(in the rows, 128 means zero)
One turn sends every row of this set to another row. A few are shown first. Where does it send the rows asked after them?
k896: [113 134 116 156 113 153 121 125 132 125 142 148 113  98 154 118 129 107
 109 110]
k40: [116 135 121 149 115 154 131 117 126 127 131 142 105 109 147 112 114 114
 104 111]
k67: [153 117 139 120  98 143 118 140 118 129 141 157 102 105 150 142 129  89
 120 126]
k892: [151 119 143 120  95 138 110 140 126 122 136 155 103 107 149 138 129  85
 122 123]
k667: [122 127 142 135 143 124 135 143 118 117 110 156 100  88 159 132 159  98
 108 141]
k112: [119 120 119 147 111 135 149 123 109 140 110 135 105 120 167 137 112  95
 125 101]
k875: [140 118 105 126 140 111 117 124 122 116 112 135 105 130 156 143 140  78
 134 118]
k390: [115 142  97 148 123 147 149 115 116 111 115 145 111 100 156 131 119 106
 111 142]
k554: [143 116 112 126 139 113 116 127 123 116 101 131 105 123 160 142 140  81
 137 117]
k443: [154 119 140 122  94 139 109 133 126 119 138 152 103 105 146 141 132  97
 123 130]
k237: [125 131 143 134 139 127 131 142 121 115 105 159 104  85 154 138 157  92
 105 143]
k394: [126 136  95 150 125 134 160 114 120 109 114 146 108  89 151 143 128 104
 114 135]
k631: [138 118 113 130 139 119 106 127 120 120 101 129 105 128 161 145 143  82
 135 117]
k666: [123 130 106 146 109 139 147 126 101 131 104 132 110 119 158 133 112 112
 122 107]
k305: [122 129 146 132 135 126 135 135 117 116 100 161 100  92 153 142 156  94
 106 146]

k394 goes to k896
k554 goes to k237
Now these:
k667 goes to k67
k666 goes to k390
k305 goes to k443

One turn sends every row of this set to another row. A few are shown first. Where does it send the rows asked after them?
k748: [122 124 118 102 121 127 150 134 160 139 112 119 109 128 151 150 128  99
 137 109 117 140 131 131 130 152 115 131 145 134]
k313: [154 107 121 110 112 128 131 161 146 149 135 115 126 138 172 119 138 115
 127  83 119 131 112 107 134 148 120 124 135 146]
k727: [164 104 120 105 109 126 130 147 141 148 131 120 120 140 160 122 146 112
 119  74 117 137 124 114 132 142 117 136 124 151]
k150: [145 155 143 139 100 125 114 143 157 147 116 107 124 148 146 146 143  98
 139  97 121 142 133 115 128 113 124 127 146 125]
k859: [130 143 139 121 119 138 104 137 112 132 113 113 112 123 112 112 139 117
 138  98 135 140 115 138 126 144 138 105 126 140]
k426: [128 113 118 112 120 124 152 140 152 131 114 121 104 133 152 151 122 102
 145 112 118 132 115 135 134 143 114 138 151 141]
k188: [145 120 135 135 115 118 136 134 158 130 133 122 110 145 148 123 126 103
 161 117 106 132  96 114 136 109 141 136 141 142]
k766: [148 119 135 135 131 123 136 146 144 160 119 144 108 135 130 129 139 117
 152  84 137 124 116 120 159 152 129 134 149 142]
k867: [140 161 153 138 109 116 133 149 165 123 109 131 123 130 147 130 139 115
 148 109 110 142 113 117 122 142 143 109 149 129]
k656: [154 139 140 139 113 120 131 127 157 137 117 125 121 159 137 121 142 113
 156 111 114 137 104 102 122 108 139 124 130 143]
k637: [142 157 160 126 105 110 127 152 160 116 122 141 126 119 151 132 149 112
 140 108 120 144 114 126 138 148 142 119 138 123]
k652: [128 133 141 114 123 136 110 132 113 125 116 122 106 124 108 116 136 109
 144  96 136 144 106 133 130 155 139 108 125 136]
k545: [133 117 111 102 123 123 148 139 159 133 111 118  99 140 151 143 121 111
 137 112 119 148 122 128 141 149 114 141 152 137]
k787: [137 132 134 124 114 125 134 133 160 131 128 125 117 155 145 123 131 113
 158 116 112 136  89 110 143 111 146 134 131 134]
k446: [128 122 113 116 126 129 140 140 145 137  99 124 108 128 162 142 122 116
 147 100 119 136 138 129 144 156 107 137 146 127]
k662: [146 120 139 133 147 124 134 132 148 153 114 145 106 133 131 120 137 120
 140  89 132 122 114 118 151 158 136 128 142 137]
k284: [143 129 122 113 117 126 104 129 109 121 124 115 111 126 141  94 127 120
 170 113 133 148 117 134 130 139 130 119 117 132]
k596: [139 140 147 103  93 141 101 137 127 108 116 136 121 115 129 126 127 126
 147  96 136 146 123 143 133 146 119 115 124 124]
k508: [141 151 158 125 107 112 126 155 165 129 122 146 129 113 160 134 138 114
 147 108 121 136 119 123 134 147 133 115 141 120]
k908: [156 148 137 123 102 121 112 134 152 151 126 121 115 155 147 147 141  97
 148  94 130 142 131 127 132 115 114 148 147 117]
k184: [164 151 139 132 106 120 109 143 156 152 131 112 115 154 143 140 139 107
 146  94 133 147 122 116 144 123 122 141 155 119]
k984: [142 121 132 114 121 122 108 132 108 118 132 118 117 126 138  96 124 121
 170 116 130 138 112 129 128 138 133 123 119 132]
k151: [162 107 127 110 112 129 132 148 146 152 132 121 126 149 161 117 147 108
 122  76 119 130 124 111 119 141 116 127 137 149]
k467: [150 117 131 129 146 118 135 131 139 142 116 142 104 130 138 121 143 120
 137  86 136 127 112 121 154 163 136 133 131 138]
k557: [148 147 154 123 101 111 129 161 171 119 123 136 130 127 159 136 139 117
 134 114 128 139 109 120 129 141 130 113 145 130]
k855: [164 104 128 118 104 129 139 156 151 143 137 118 130 136 167 121 136 115
 133  84 120 127 124 112 129 145 112 126 146 151]
k765: [140 134 121 109 103 130 116 118 148 116 118  99 112 117 121 134 115 115
 132 103 142 143 138 139 110 130 123 114 131 149]
k899: [138 141 140 100  91 135 108 141 133 114 115 136 127 107 130 125 121 138
 150 100 136 140 131 144 131 141 117 119 125 132]
k915: [151 134 121 111 102 123 112 136 132 131 126 103 114 130 126  90 139 114
 146  93 132 161 134 125 113 141 139 102 128 156]
k555: [158 132 138 127 111 118 130 121 156 123 134 128 119 150 146 113 140 114
 155 108 107 141  96 108 134 114 148 137 121 137]
k944: [152 127 124 109 103 122 116 138 129 133 135 104 121 136 123  89 139 114
 150  88 134 155 133 119 114 142 140 110 131 156]
k423: [139 127 128 104 100 141 112 117 146 109 115 106 110 118 122 131 118 111
 125  98 136 150 134 137 118 138 119 111 128 143]
k832: [159 133 118 112 100 116  90 134 130 129 114 123 100 123 138 110 123 119
 148  92 147 155 140 144 126 123 120 125 122 143]
k834: [137 139 136 102  93 141 104 140 125 115 110 134 123 112 136 115 126 136
 147 102 133 141 128 146 130 138 118 113 117 135]
k775: [150 102 113 111 111 128 133 151 139 151 113 127 123 145 170 123 136 116
 137  85 118 131 131 112 133 135 106 134 125 148]
k713: [127 121 118 101 121 128 148 132 150 128 113 118 111 125 151 147 133 107
 131 107 119 146 134 132 144 159 113 139 140 132]
k701: [159 151 143 126  99 119 109 132 151 141 128 113 116 147 143 151 145  97
 136 100 126 149 128 125 137 115 118 148 139 119]
k643: [140 137 123 112 105 137 112 115 144 117 111 104 110 120 118 126 121 119
 131 106 140 147 134 140 115 128 124 108 124 150]
k853: [151 122 140 126 117 120 131 127 156 128 130 135 116 153 152 108 131 114
 157 111 102 133  97 111 131 112 142 136 130 135]
k921: [155 114 126 131 140 117 133 144 136 146 102 150 108 134 153 120 134 130
 147  89 131 124 116 117 141 159 121 127 135 141]
k485: [156 129 118 110  98 108  93 139 131 129 122 121 101 129 137 113 121 111
 152  87 146 154 140 142 124 118 123 135 128 143]
k664: [159 146 144 134  98 123 120 144 155 150 125 125 113 153 134 145 140 105
 150  89 131 139 126 127 142 119 118 145 163 128]
k842: [148 143 156 130  98 117 138 158 163 128 132 135 138 121 158 137 142 113
 152 109 124 129 111 119 129 146 129 111 147 133]
k906: [125 139 145 119 122 134 109 141 115 131 114 121 111 119 103 118 132 120
 138  97 133 135 112 137 128 145 141 111 132 142]
k265: [147 121 133 128 137 125 132 142 148 152 113 143 112 140 136 132 140 126
 138  89 152 122 112 119 159 157 125 129 142 136]
k168: [157 125 123 110  94 120  89 127 139 122 121 121  98 127 133 117 117 107
 147  88 143 160 138 136 131 118 121 130 122 138]
k369: [156 120 124 109 102 124 108 132 134 134 132 109 113 131 123  95 137 105
 145  82 138 162 132 115 121 144 137 106 122 153]
k501: [146 121 131 112 112 121 104 129 115 116 133 122 113 126 140  96 129 109
 171 109 133 152 108 123 128 143 136 115 112 132]

k748 goes to k508
k284 goes to k915
k906 goes to k984
Now these:
k423 goes to k596
k766 goes to k188
k557 goes to k265
k775 goes to k150
k701 goes to k713

One turn sends every row of this set to another row. A few are shown first. Where does it send the rows asked after them?
k649: [ 95 100 113 130 111 104 130  91 132 130 132 157 130 119 164 126 125 120
 135 132  99 136 127 122 100 121 118 149 143]
k749: [ 90 108 117  99  99 153 134  99 130 129 130 163 135 116 132 122 151 114
 126 159  99 138 127  84  97 131 119 132 109]
k957: [142 118 127 113 124 165 135  94 130  92 126 175 113 148 149 129 138 144
 130 131  91 146 123 106 112 126 125 125 132]
k963: [104 120 113 120 103 147 144  95 102 122  86 181 126 133 120 121 126 122
 130 153  95 133 130 106 118 130 121 125 104]
k989: [107 128 121 129  93 168 151 111 152 129 133 166 115 136 134 124 132 133
 132 159 106 137 114 116 138 107 133 137 114]
k383: [106 118 122 125 104 149 138  94 138 113 144 152 130 123 141 123 135 122
 139 190  90 141 129 109 111 113 128 160 110]
k50: [124 114 122 127 123 144 165 119 132  97  98 166 121 119 147 126 126 131
 139 125  93 118 134 114 113  96 131 119 142]
k623: [105 103 118 143 117 158 143 101 165 117 140 147 122 125 140 121 128 135
 134 177  96 137 124 114 114 123 134 116 133]
k352: [111  81  97 107 114 120 159  88 140 112 126 150 124 140 155 119 135 128
 143 122  94 140 129 111 110 132 131 159 124]
k996: [131 114 119 137 118 141 153 105 153 112 119 142 130 119 143 115 127 141
 128 151  65 114 135 115 108 129 139 121 145]
k622: [107 102 103 123 130 125 159  74 128 121  95 168 117 118 147 122 122 118
 139 123 104 138 121 116 137 126 131 145 123]
k65: [102  91 123 110 127 146 139  94 134 115 139 144 143 124 149 128 163 135
 142 128  99 138 126 112  95 133 126 140 142]
k405: [134 138 121 123  94 151 160 115 139 124 113 160 123 130 137 118 131 140
 127 133  74 115 125 117 131 113 138 142 127]
k378: [ 99 127 109 119 103 160 143  76 130 132 149 147 140 120 129 106 128 118
 140 134  90 149 130 117 110 111 136 108 110]
k70: [126 123 140 134 106 133 114  93 142 117 131 185 130 116 123 121 130 139
 132 150  94 141 130  89 103 126 122 130 119]
k647: [127 103 127 111 129 153 164  90 153 103 130 146 149 118 155 120 126 125
 150 158  91 137 130 114 101 109 132 132 138]
k415: [106 122  89 104 126 150 162 100 125 107 107 172 116 128 154 107 116 106
 129 135  98 148 127 105 115 132 132 138  97]
k261: [100 115 121 115 109 137 141  98 125 126 147 135 125 122 139 118 125 128
 137 124  96 139 126 123 103 115 135  92 141]
k153: [ 86  98  95 119 115 147 137  90 131 130 133 171 118 117 170 117 124 109
 120 130 100 135 139  93 109 110 125 135 117]
k769: [124 112 131 134 110 159 123  83 134 108 118 200 109 135 133 134 125 141
 131 138  87 137 135 101 109 118 128 125 123]
k683: [ 86 110 107 111 106 121 144 104 141 121 128 151 127 149 165 110 136 108
 129 146  98 133 134  91  95 137 121 145 118]
k204: [116 125 107 115 121 105 155 101 127 107 106 158 128 130 148 115 116 118
 144 137  97 150 115 133 106 143 126 152 123]
k569: [ 83 131 113 127 121 126 143  90 128 129  97 169 120 126 156 113 124  98
 126 147 109 130 127  97 121 132 120 131 117]
k575: [105 130 112 120 107 130 141 102 113 116 125 139 100 132 126 126 128 138
 131 125  86 131 123 138  96 126 149 116 131]
k663: [144 130 136 114 120 140 126 103 139 101 138 161 135 129 140 116 144 141
 131 143  99 151 119  93 105 133 118 130 127]
k728: [105 142 100 126 101 153 143  81 118 123 127 151 114 130 117 115 130 128
 134 136  81 143 128 131 102 122 150 133 100]
k778: [103 129 117 141  98 140 140 123 117 109 112 172 101 124 134 127 135 128
 128 157  92 121 132 108 124 100 127 148 114]
k344: [116 104 118 130 130 139 148  91 107 109  93 163 135 140 137 127 138 144
 147 122  94 133 129 134 116 133 127 133 137]

k415 goes to k204
k957 goes to k663
k778 goes to k50
Now these:
k623 goes to k989
k65 goes to k749
k261 goes to k378
k622 goes to k352

